Here is a table of points, one per row:
[ 0.9  0.1  0.7  0.3 -0.1 -1.9  0.6 -1.3 -1.6  0.9  1.9 -0.3 -0.4  0.9
  1.6 -0.5  0.  -0.4  2.1  0.2 -0.2  2.  -1.7  1.3]
[-0.2  0.7  1.1  0.6  1.1  0.5  0.6  0.3 -1.   0.6 -0.8  0.   1.   0.7
  0.  -1.6 -1.  -1.  -0.2  0.1  1.7 -3.  -0.2 -1.3]
[-1.   0.3 -0.7  0.4 -0.7  1.4 -1.1  0.   0.6 -0.3  1.3 -0.1  0.4 -0.3
 -0.9 -1.3  0.2  0.4 -0.4 -1.2 -0.4 -1.4 -0.6 -1.9]
[-1.5 -0.3 -1.4 -0.5  0.1  0.3 -0.7  0.2  0.1 -0.6  2.2 -0.6  1.3 -1.7
 -1.8 -0.9  0.   0.4  0.8  1.1 -1.9 -0.8 -0.8 -2.6]
[-0.3 -0.5 -0.2  2.9 -0.2  0.1  1.4 -1.4  1.  -0.6 -0.7 -1.7  0.  -1.2
 -1.4 -1.   1.1 -0.8 -0.4  0.9 -0.7  0.8 -0.3  1. ]
[-0.6  0.2  0.   1.1 -1.2 -1.2  1.2 -0.9 -1.2  0.3  0.6  0.9  0.5  0.9
  1.3 -0.6  0.2 -0.3 -2.6  0.2 -0.9 -1.  -1.   0.5]
[ 3.  -2.3  2.3 -1.5  1.5  2.3  1.5  1.2 -1.5  2.1 -0.5 -0.4  2.6 -0.2
 -0.1 -1.2  2.   0.3  0.9  1.6  0.8  0.3  1.5  0.1]
[-0.4  0.8  0.   0.6 -1.  -0.6 -0.8  0.3  0.3 -0.7 -0.4  1.1  1.4  0.
  0.1  1.2 -0.4 -0.2 -1.  -0.2  1.2  1.1  0.5 -0.2]
[ 0.   0.2  0.1  0.6  0.5 -0.5 -0.4 -0.7  0.9 -0.6  0.   0.6  1.  -0.9
  0.3  2.2 -0.2  0.2 -0.3  1.2  0.4  0.8  0.7  0.2]
[-0.3 -0.7  0.3  0.8  0.4  0.   0.4 -1.2  1.  -1.5  0.  -0.6  0.2 -1.3
 -1.1 -0.6 -0.6 -0.3 -0.3 -1.4  1.1 -0.6  1.2 -1.6]
[-1.4  0.3 -0.2 -0.4 -0.4  0.2  0.8 -0.3 -0.1 -0.4  0.2  1.   1.2 -2.8
 -1.5 -1.1 -1.6 -0.7  0.7  0.4  0.7 -0.4  1.  -1.8]
[ 1.2  1.3  0.8 -0.6 -0.1  1.4  0.  -0.7 -1.2  1.7 -1.1  2.4 -2.5 -0.1
 -2.7  1.1  0.  -0.4 -0.6 -0.6 -1.4  0.4 -0.2 -1.3]
[-1.6  0.2  1.  -1.3  3.   1.9  0.1  1.9 -1.5 -1.1 -1.2 -1.   0.8  0.5
  0.7 -1.5 -0.3 -0.4  0.4 -1.3 -1.8 -1.4  0.4  0.7]
[ 0.6  0.9  0.  -1.5 -0.8  0.4  0.4  0.2 -0.2  0.5 -1.   0.3 -1.4 -1.
 -0.4  1.   2.3  2.6  0.5 -0.7  0.5 -1.2 -0.8  0.2]
[ 1.9 -0.3 -2.2 -1.9  0.   0.8  2.5  1.3  0.8  0.   0.2 -0.7  0.3  0.7
  1.2 -0.7  1.5 -1.6 -0.4 -0.1 -0.5  0.6  0.  -0.1]
[-0.8  1.4  1.1 -2.  -0.1  0.6 -1.6  0.   0.1 -1.5  0.1  0.5  0.7 -1.1
  0.7  0.7 -1.4 -0.7 -0.7  0.3 -0.7  0.4 -0.3  0.1]
[-1.  -2.  -2.1  0.4  1.5 -0.4  1.2  0.7  1.3 -0.7  0.3  0.7 -0.3 -1.3
  0.8  1.7  0.1  1.   0.   0.  -0.6  1.1 -0.8  0.5]
[ 0.1  0.1  0.6  0.6 -2.7 -0.5  0.  -0.7  0.5 -1.   0.2  0.   1.2  0.9
 -0.5 -0.4 -0.1  1.6 -1.8  0.  -1.2  0.4  0.3  0.1]
[-0.2 -0.9  0.5  0.3  1.5  0.1 -0.4  0.1  1.7  0.2 -0.2  0.4  0.2  0.6
 -1.3  1.6  0.  -0.5  0.   0.   0.1 -0.9 -0.8  1.9]
[ 0.  -1.2  0.3  0.6 -1.   1.1 -0.4 -0.6  0.4  2.2  0.4  0.5  0.4  0.6
 -1.5  0.2 -1.9  1.4 -1.9  0.  -2.3  1.6  0.9  0.2]
[-1.4  0.6 -1.2 -0.7  1.  -1.5  1.6  0.3  0.5 -1.   0.3 -0.9 -0.9 -1.
  0.9  1.2  0.6 -0.2 -0.2 -0.1 -0.6  1.4  1.  -0.8]
[ 0.5 -0.2  0.2  0.4  0.4 -0.9  0.5 -1.8 -1.9  0.6 -0.8 -2.   0.3  1.3
  1.8  0.  -0.6 -0.2  1.7  1.5 -0.5 -0.9  1.1  0.5]
[-0.3 -0.1  0.1  0.2  1.   0.1 -0.2  0.7  0.8 -0.5  0.6  0.9 -0.7  0.6
 -0.1  1.9 -0.5 -1.1  0.9  0.5  2.  -0.2  0.9  0.7]
[ 0.8 -0.3  0.9  1.3 -2.  -1.1  0.3 -1.1 -0.8  0.   1.1  0.1  0.3  1.8
  0.1 -1.5  0.   0.8  0.1 -0.9 -0.6  1.  -1.1  1.3]
[-0.1 -0.3  0.6  0.1 -1.1 -0.4 -1.   0.3  1.1 -0.5 -1.1  0.5 -1.4 -0.5
  0.9 -1.7  0.  -0.1 -0.9  2.2  0.7  0.2  0.7 -0.8]
[ 0.7 -0.4  0.7 -0.1  0.  -0.7  0.7 -0.4  0.8 -0.3  1.   0.6 -0.3 -0.8
 -1.  -0.3 -1.2  0.9 -0.6 -0.2 -1.7 -0.3  0.8  0.9]
[-0.2  0.2  0.4 -0.6  0.9 -1.1 -0.2  0.4  1.1 -0.4 -0.1 -0.7 -0.5  1.
 -0.6  0.9  0.4 -0.5 -0.7 -1.1  0.4  0.5  0.4  0. ]
[ 1.2 -1.   0.9 -0.8  0.5 -0.5 -1.  -0.1  0.7 -0.7  0.3  0.5  0.2 -0.2
 -0.9  1.2 -1.3  0.3 -0.8  0.5 -0.9  0.9  0.  -0.2]
[ 2.4  0.1 -0.3  1.9  0.   1.3 -2.6  2.4  0.4  1.8 -1.2  0.1  1.7 -0.6
  1.4 -1.   0.5 -2.9  2.8 -0.5 -3.2  0.2  1.9 -0.8]
[ 0.8 -0.1 -2.2 -0.2 -1.2 -1.  -1.6 -3.2 -2.5  0.6 -0.7 -0.1 -1.  -0.4
  1.9 -0.2 -0.7  0.4  2.1 -0.4  2.5  0.1 -1.   1.1]
[ 1.6  1.1 -0.9  0.   2.2  1.4 -0.4 -0.5 -1.5 -0.9 -1.6  1.2 -0.6 -0.3
 -1.5 -1.8  0.7  1.7 -0.4 -0.1  1.2 -1.6  2.4  0.3]
[-0.3  1.7  0.3 -0.3 -0.9 -0.3  1.1 -0.6 -0.5  0.1  0.9  0.5  0.1  0.9
  0.4 -0.9 -0.8 -1.1  0.9  0.1 -0.3  0.8 -2.3  1.8]
[-0.7  0.6 -1.6  1.3  0.1  2.4 -1.3 -0.5 -0.3  1.2  1.7  0.8 -1.   0.1
  2.2 -1.4 -0.1 -0.4  0.8 -2.9  1.7 -0.6 -2.4 -0.8]
[-0.5  1.7  0.7 -0.8 -0.8 -0.5  0.2  0.   1.1 -0.1  0.1  0.2  0.1  0.
  0.3  0.5 -0.5  0.3 -0.3  0.7 -0.2 -0.4  0.3  0.6]
[-0.3 -1.8 -0.6 -0.7 -0.5 -1.7 -0.7 -1.7 -1.3  0.6 -0.6 -1.2 -0.6  1.1
  0.7  0.5 -0.8 -1.5  2.   0.4  0.4  0.3 -0.9  0.4]
[ 0.   0.  -0.1  0.3  1.4 -0.5 -0.6  2.6 -0.4  0.2 -1.4 -0.3  1.2  1.8
  0.1  1.3  0.3  0.6  0.5  0.4  1.4  0.7  0.2 -1.5]
[ 0.9 -1.   0.4  0.8 -0.6  0.4 -2.2  1.6 -1.4  0.1 -0.9 -3.1 -2.  -2.
 -1.3 -1.5  0.9 -1.  -0.8  1.3  1.6  0.6 -0.9  1.3]
[ 0.1 -0.2  0.3  0.8 -0.1 -0.8  0.6  0.   1.3 -0.5  0.3 -0.3 -0.5  0.5
 -0.2  0.1  0.1  1.  -1.  -1.6 -0.1 -0.2  0.7  0.9]
[-1.1 -1.  -0.7  0.5 -2.2  0.2  0.7  1.3 -0.5 -1.1  1.5  0.8 -0.7  1.5
  0.2 -0.2 -0.3  0.5  1.   0.6  1.4  0.2  1.5 -0.4]
[-0.3  1.5  0.2 -0.3 -0.4 -0.7  1.1 -0.7  0.3 -0.3  0.6  0.5 -0.3  0.3
  1.2 -0.1 -0.6 -0.7 -1.7  0.  -0.6 -1.1 -0.6  1.2]
[-0.6 -1.2 -0.4 -0.8  0.8 -1.4 -0.6  2.5  0.8  0.9  0.   0.1 -0.3  0.3
  0.1  1.4  0.6  1.4  0.8  0.2  0.8  0.4 -0.4 -0.7]
[-0.1 -0.5  0.7 -0.8  0.7 -1.1 -0.5  0.3  1.2  0.2  0.  -0.9 -0.3  0.8
 -0.6  1.1  0.6  0.5 -0.2  0.4 -0.5  0.2  0.  -0.1]
[-0.4  1.1 -0.4 -1.1 -0.1  0.6  0.7  0.8 -0.5 -0.2 -1.6  0.1 -0.9 -0.1
 -1.4  1.2  2.1  0.1  0.4 -1.9  1.2 -0.2 -1.1 -0.1]
[-1.2  1.3  0.   0.1 -0.4  2.  -0.1 -1.3  1.3  0.5 -0.3 -0.4 -0.7 -0.2
  2.   1.2  0.8  0.7 -0.9  0.3  0.  -0.8 -0.2 -0.5]
Along one direction, these points spread out more than along any other. Take the direction at right angles to it along which they spread out most. Go by this last direction. How many in every 100 of the points above lie lower along it than each point below? Round to a whole number. More than half of the points above lie lower than the first one.
[-0.3 -0.7  0.3  0.8  0.4  0.   0.4 -1.2  1.  -1.5  0.  -0.6  0.2 -1.3
 -1.1 -0.6 -0.6 -0.3 -0.3 -1.4  1.1 -0.6  1.2 -1.6] : 27
[-1.4  0.6 -1.2 -0.7  1.  -1.5  1.6  0.3  0.5 -1.   0.3 -0.9 -0.9 -1.
  0.9  1.2  0.6 -0.2 -0.2 -0.1 -0.6  1.4  1.  -0.8] : 9
[-0.6  0.2  0.   1.1 -1.2 -1.2  1.2 -0.9 -1.2  0.3  0.6  0.9  0.5  0.9
  1.3 -0.6  0.2 -0.3 -2.6  0.2 -0.9 -1.  -1.   0.5] : 48
[-0.3  1.5  0.2 -0.3 -0.4 -0.7  1.1 -0.7  0.3 -0.3  0.6  0.5 -0.3  0.3
  1.2 -0.1 -0.6 -0.7 -1.7  0.  -0.6 -1.1 -0.6  1.2] : 36
[-0.1 -0.5  0.7 -0.8  0.7 -1.1 -0.5  0.3  1.2  0.2  0.  -0.9 -0.3  0.8
 -0.6  1.1  0.6  0.5 -0.2  0.4 -0.5  0.2  0.  -0.1] : 34
[-0.8  1.4  1.1 -2.  -0.1  0.6 -1.6  0.   0.1 -1.5  0.1  0.5  0.7 -1.1
  0.7  0.7 -1.4 -0.7 -0.7  0.3 -0.7  0.4 -0.3  0.1] : 23
[-0.2  0.2  0.4 -0.6  0.9 -1.1 -0.2  0.4  1.1 -0.4 -0.1 -0.7 -0.5  1.
 -0.6  0.9  0.4 -0.5 -0.7 -1.1  0.4  0.5  0.4  0. ] : 30
[-0.7  0.6 -1.6  1.3  0.1  2.4 -1.3 -0.5 -0.3  1.2  1.7  0.8 -1.   0.1
  2.2 -1.4 -0.1 -0.4  0.8 -2.9  1.7 -0.6 -2.4 -0.8] : 84
[-0.3 -1.8 -0.6 -0.7 -0.5 -1.7 -0.7 -1.7 -1.3  0.6 -0.6 -1.2 -0.6  1.1
  0.7  0.5 -0.8 -1.5  2.   0.4  0.4  0.3 -0.9  0.4] : 86
[-0.2  0.7  1.1  0.6  1.1  0.5  0.6  0.3 -1.   0.6 -0.8  0.   1.   0.7
  0.  -1.6 -1.  -1.  -0.2  0.1  1.7 -3.  -0.2 -1.3] : 80
[ 0.5 -0.2  0.2  0.4  0.4 -0.9  0.5 -1.8 -1.9  0.6 -0.8 -2.   0.3  1.3
  1.8  0.  -0.6 -0.2  1.7  1.5 -0.5 -0.9  1.1  0.5] : 91
[ 0.9 -1.   0.4  0.8 -0.6  0.4 -2.2  1.6 -1.4  0.1 -0.9 -3.1 -2.  -2.
 -1.3 -1.5  0.9 -1.  -0.8  1.3  1.6  0.6 -0.9  1.3] : 82
[ 1.2  1.3  0.8 -0.6 -0.1  1.4  0.  -0.7 -1.2  1.7 -1.1  2.4 -2.5 -0.1
 -2.7  1.1  0.  -0.4 -0.6 -0.6 -1.4  0.4 -0.2 -1.3] : 45
